Each path below is one point turned by a fixed rotation once a step. After each direction that follows a path, write how fast that rotation turns it, in degrees each step (0 if it stays still).
Each turn is a multiple of 5 degrees from 10 to 175, or 0.
Each row of a path follows its step; steps can be skipped.

step 1: 10 7 15 -10 -30 14 -37 44 -28 23 -10 19 -32 -9 -3 7 -1 -3 19 35 8 -17
 -12 -2 -14 -26 0 51 -21 -32 -30 -19 -4 14 -43 11 16 -18 21 -8 -7 -38
 -14 -18 -4 23 10 22 -17 -15 20 30 28 7 10 40
step 4: -3 -5 11 5 -33 20 1 19 3 12 -36 -4 -40 43 -3 -8 22 5 2 -15 -12 -28 -3 38
 43 20 16 45 12 -11 -34 -38 3 -21 -16 14 7 10 36 -26 -24 -4 23 -11 -20
 10 -23 -10 30 14 13 -38 11 -3 23 -26
step 8: 18 25 32 -3 2 14 14 -11 -4 -1 -43 11 11 -3 -18 21 13 -5 11 60 -10 -6 35
 41 40 -45 -13 25 13 -11 -4 5 -12 15 -16 36 15 -21 -18 -11 -7 13 -12 -32
 -24 41 -16 -15 2 -27 27 -14 -25 8 -2 -4
step 9: -19 -19 28 -34 -33 7 -19 22 -1 11 13 14 4 -2 8 0 -20 7 14 49 -19 -29 3
 -34 -3 -21 13 35 -3 -37 -1 -8 25 3 19 20 8 -23 24 -34 0 -17 -35 -5 17
 -1 -9 29 -39 22 40 -40 12 17 1 28
step 15: -16 18 5 -7 -4 32 27 18 11 -6 -34 -4 -69 -1 -3 11 23 -23 -10 18 -21 7 -1
 11 -2 6 -12 21 55 32 -13 -1 21 28 -16 -30 18 6 -6 -25 -45 24 -5 -41 3
 18 46 -5 -5 -12 -11 -4 -6 1 -17 -9
step 23: 11 27 -4 8 -20 20 20 19 -3 -11 -42 19 -55 -11 -13 7 7 11 7 22 17 -19 -5
 19 -6 12 43 36 19 -12 14 -19 24 -3 11 -25 41 31 10 -27 -8 -25 -13 -16
 -20 -3 51 -5 -10 23 -10 -14 14 19 10 -46
step 25: -5 -2 39 19 3 29 46 0 12 -41 4 -21 -3 15 8 32 16 -8 22 50 -28 23 -5 38
 25 -30 21 24 29 18 10 27 20 -5 20 -10 15 -15 38 2 -8 32 9 -16 -1 30 3 1
 14 10 6 -10 -16 36 5 24
Speeds:
8 2 -9 -4 3 -2 1 2 4 7 11 -11 9 -2 6 11 7 1 11 0 7 4 -4 11 0 0 2 7 -2 1
 0 6 -7 10 -5 -2 3 -9 -4 -2 2 -10 -2 -3 -3 -1 -4 -5 -5 10 1 7 8 -5 11 1
170
2 0 1 -4 3 -3 3 8 7 1 -3 8 -4 11 -6 11 -3 10 -1 3 -7 -11 2 0 8 -5 -2 -9
 -3 -1 3 2 -9 -3 -7 9 -1 -8 8 -6 -4 -4 10 3 -2 -3 -6 2 1 1 0 1 -6 8 10
 10
90
-7 -1 -4 -4 1 -3 2 3 4 4 9 3 -6 0 -4 4 -9 2 6 -5 -6 5 -8 -1 -13 -3 -8 -3
 3 -4 2 -2 -4 2 0 -13 6 0 6 -10 -2 1 -9 3 8 15 4 3 -1 3 6 2 3 16 -3 -5
175
-3 -6 -1 3 6 -7 14 -2 -5 2 -2 2 1 4 5 -9 1 -2 6 -2 4 -3 -13 2 12 6 15 -1
 9 -6 -4 6 8 -5 -1 1 0 -2 10 1 6 -3 2 -1 3 7 -4 4 -13 8 -1 -9 -2 6 -2 -1
155
5 19 10 8 -3 -12 -7 3 -7 -3 -10 11 -6 -6 -6 3 4 4 4 5 6 7 -4 0 -1 -1 1 1
 -6 3 -1 0 -5 -3 -3 -3 -3 -10 3 3 9 8 -4 3 1 2 1 3 -4 8 1 3 -2 -2 5 -10
145
-5 -2 -8 2 -3 0 1 -1 1 2 -3 -3 -3 3 -8 1 1 -1 9 -6 -7 3 -1 0 -8 1 -7 -11
 -6 4 2 -5 8 13 3 7 2 -9 8 1 5 4 3 -17 -9 -5 -3 11 -11 -4 -4 -1 -3 -8 -6
 -3
20
3 -2 -1 3 13 -5 -6 3 3 3 -2 -5 6 5 4 -1 14 0 7 11 -11 4 -3 3 1 15 -4 -1
 1 5 7 -2 -3 -5 2 4 8 0 -2 3 7 9 2 8 3 8 7 8 4 -13 2 -3 3 2 2 3
80
-6 0 -6 4 -7 -2 5 3 -5 7 -8 -4 12 3 -5 0 -6 -2 0 -5 -3 1 1 -10 -7 8 8 5
 -7 -9 -11 3 -2 -5 -4 -3 -2 -8 1 -13 11 1 4 3 -7 1 8 -5 8 -5 7 8 -4 -4
 -1 7
40

step 3: 4 -40 31 22 18 -3 -20 14 -7 -3 4 -17 -10 -40 -8 24 2 -42 -13 8 -6 7 28
 30 -1 20 17 14 22 -4 -21 -27 -19 -26 5 14 18 6 -30 -23 -1 16 24 20 25
 -18 10 20 23 -28 -32 -29 0 24 -8 11
step 8: 2 -32 -39 9 -7 -8 -2 20 14 20 28 -5 -34 -16 -28 0 6 -43 -18 32 40 8 13
 -16 -7 15 25 1 28 8 23 4 -11 -17 10 11 -12 -23 -11 4 -9 -12 -6 5 -32
 -15 -5 -9 25 -12 -23 -43 -43 15 3 7
step 10: 24 3 5 -24 -23 -2 9 -21 62 -34 11 19 4 10 1 19 1 10 2 8 -15 19 11 15 14
 -11 -4 5 -33 18 9 2 -47 12 -7 15 22 -1 -24 -24 -38 31 40 10 -14 -17 -9
 -2 12 -24 26 -15 -18 -24 6 8
step 11: 33 -33 -7 16 -10 -27 31 -4 36 8 -10 30 -18 2 -28 31 20 -34 -15 -4 -12 -7
 0 -45 -3 5 -12 13 -2 9 -7 -11 28 -37 7 4 18 10 -21 -21 -7 13 8 -13 5 10
 -6 1 33 -35 48 -9 -13 8 8 6
step 16: 30 -7 9 -2 -30 -1 13 -7 11 11 -7 46 -17 13 0 1 -17 -6 19 7 -3 3 10 -30
 -28 -10 5 -22 3 -18 -10 5 1 -12 35 32 18 7 -68 1 -23 -2 -22 18 -15 -2
 -26 -10 -29 -18 4 -35 -10 -5 39 -15
step 20: 12 9 8 21 -9 -10 30 -4 12 -20 -13 -26 -48 0 3 8 -25 -11 -9 26 -8 8 56 -2
 -12 7 -7 20 26 -14 -14 -13 -17 -10 -3 10 10 5 -41 -23 15 17 16 39 33 14
 6 -7 31 -8 -18 -24 -29 -17 14 -25
step 27: 34 2 7 5 1 23 22 0 75 -12 -6 8 23 22 -11 -21 16 25 24 9 -17 0 3 12 -4 -4
 -6 -9 -22 19 16 -10 -37 -25 -9 9 35 13 1 -12 19 8 -7 28 -29 6 -38 26 14
 17 16 -20 -4 18 -16 -4
Speeds:
-3 -10 3 -3 -5 -10 0 -4 -3 -1 8 -5 1 -1 -6 -6 -10 12 -1 4 -1 9 -1 -11 3
 3 -5 9 -3 -5 6 -15 2 -2 -3 -7 7 8 2 -5 -8 1 5 -9 7 2 0 -3 5 -9 -7 8 3
 -2 0 5
35
-6 -6 3 -7 -1 1 -6 -11 -7 -6 -1 -7 -8 1 -4 5 10 0 1 -8 0 -3 -5 5 -4 -3
 10 -6 -8 6 -2 -5 -4 -4 0 -6 -6 -12 -3 -7 -3 3 11 -11 14 -2 -1 2 2 0 11
 -3 0 6 0 -1
100
-9 5 1 -4 1 -3 3 -6 8 -3 -10 10 9 10 3 -5 -1 2 4 -15 -4 -1 -2 -7 10 -6
 -9 0 3 2 2 -5 -1 -6 7 6 -1 1 -10 -6 3 -15 3 -1 1 -2 3 9 0 -3 2 -3 -9 2
 1 7
65
-6 4 3 -2 -7 -1 15 -3 1 10 -2 -4 -3 5 5 -2 1 1 4 1 -4 -6 -3 10 10 1 13 4
 7 3 -3 2 -8 7 2 -11 -1 3 -4 -3 -4 -1 -4 4 1 -14 -1 -5 0 -9 -2 14 1 -1 9
 -2
95
9 5 8 3 -1 -4 1 5 -2 -9 -8 -6 -3 3 3 -9 -3 -4 -6 1 0 -12 -5 -13 -5 -12
 -1 -2 2 -2 0 -7 -3 -2 6 -3 13 -5 4 -3 0 6 -7 -3 -8 -7 -8 -1 -6 -5 14 3
 1 0 -5 -2
70

step 0: 32 7 -11 -30 33 -21 8 9 -5 15 42 19 3 22 2 41 -2 -17 0 -4 -23 10 -6 -21
 -27 12 0 -25 22 5 -3 10 -38 -38 20 -36 2 -2 -15 -10 27 -13 -24 8 -1 47
 -1 -2 -13 -19 27 4 5 44 -25 -38
step 8: -19 -19 22 18 27 -24 -2 -16 -11 -17 11 16 -10 -5 11 23 12 14 -9 10 -2 11
 2 4 -24 10 -5 28 14 1 13 13 -42 12 35 -28 -14 20 14 -29 28 -54 9 -42 -6
 8 21 -21 -3 -44 10 40 14 31 -16 -37
step 9: -18 11 23 3 -8 -1 -26 -6 -12 3 18 30 21 8 -35 2 -29 -43 -18 31 -20 -23
 14 0 -6 22 -13 29 10 -11 -11 25 11 -25 -25 28 -10 29 42 10 10 -6 46 -19
 9 -19 22 -33 13 -10 -34 16 -31 -38 3 -14
step 18: 6 -23 5 14 -20 8 41 -10 -31 23 22 36 6 10 8 46 4 -1 3 -3 29 18 -16 17
 -14 -17 -1 -24 23 25 -26 -25 -26 -22 23 -7 1 -39 16 -20 2 -27 -12 20
 -16 -7 -14 37 11 -15 42 -27 -24 -35 23 -7
step 21: -4 5 -11 -22 50 -11 -10 11 16 -23 32 55 4 20 4 27 7 -62 5 19 33 -22 -14
 5 -2 -14 -17 -16 -16 4 14 -24 -2 -21 38 7 29 13 27 -4 7 -5 -12 -16 -14
 19 -17 -20 -16 -21 -30 -5 24 9 23 -21
step 26: -37 -3 16 -5 10 33 38 -32 -15 2 11 30 34 6 3 53 -23 -6 -4 18 32 0 -10 1
 -6 1 18 31 -24 -2 6 25 -48 -14 -6 -27 5 -4 31 -6 -12 16 19 -10 -18 -8
 -18 -9 10 -33 -4 -6 -27 -43 -2 -33
step 27: -20 19 8 -6 22 28 -9 -13 6 -26 43 7 7 12 0 20 -5 -4 8 -2 -12 -39 10 19
 -10 14 -25 18 13 -21 -29 -1 3 -5 26 -39 -32 42 13 14 33 16 39 13 15 35
 6 10 -62 10 0 32 0 11 -16 -7
Speeds:
4 -7 1 1 5 -1 6 6 0 0 2 10 -1 -1 6 -6 0 -3 2 7 -6 -8 -8 -6 -5 9 14 -5 5
 2 1 -2 -7 -5 -10 6 4 -5 3 -3 3 -1 -2 -2 -6 -4 2 -9 -1 -13 -13 -2 5 3 -8
 -13
85
4 5 -4 -4 8 9 2 3 -1 -4 -6 4 6 7 -9 -7 -5 -3 -3 6 3 -1 -9 -5 0 3 -2 -1 0
 -2 -14 3 7 2 -1 -10 12 7 1 13 -8 4 2 3 -9 10 -4 1 -4 1 9 -3 1 9 -2 -5
65
1 -8 -3 2 -1 1 3 3 -5 -7 0 4 -7 8 -11 1 -4 5 3 -5 10 -10 -9 4 8 10 5 -8
 -15 0 1 -3 4 -4 1 0 -2 -2 -1 -10 1 -1 9 -1 -4 1 -10 5 -3 -4 -4 0 -3 -10
 13 4
130
1 -9 -10 4 0 -4 -6 2 1 10 0 5 -7 -4 3 -6 2 -3 -1 -5 4 18 -1 -5 8 4 5 0 9
 4 -7 -2 -2 -3 2 -13 1 -2 1 -3 12 4 14 3 0 -2 -3 6 0 12 -1 -6 8 -1 -1 -2
65
3 3 -2 2 2 11 -6 3 17 2 11 -9 -4 0 -3 3 11 0 -4 5 6 -12 6 -9 -2 3 -1 -2
 -5 2 -1 6 -8 -5 -1 4 5 -2 -4 3 3 -5 -2 3 11 4 -11 6 -4 5 2 -7 4 -7 -6
 -6
65
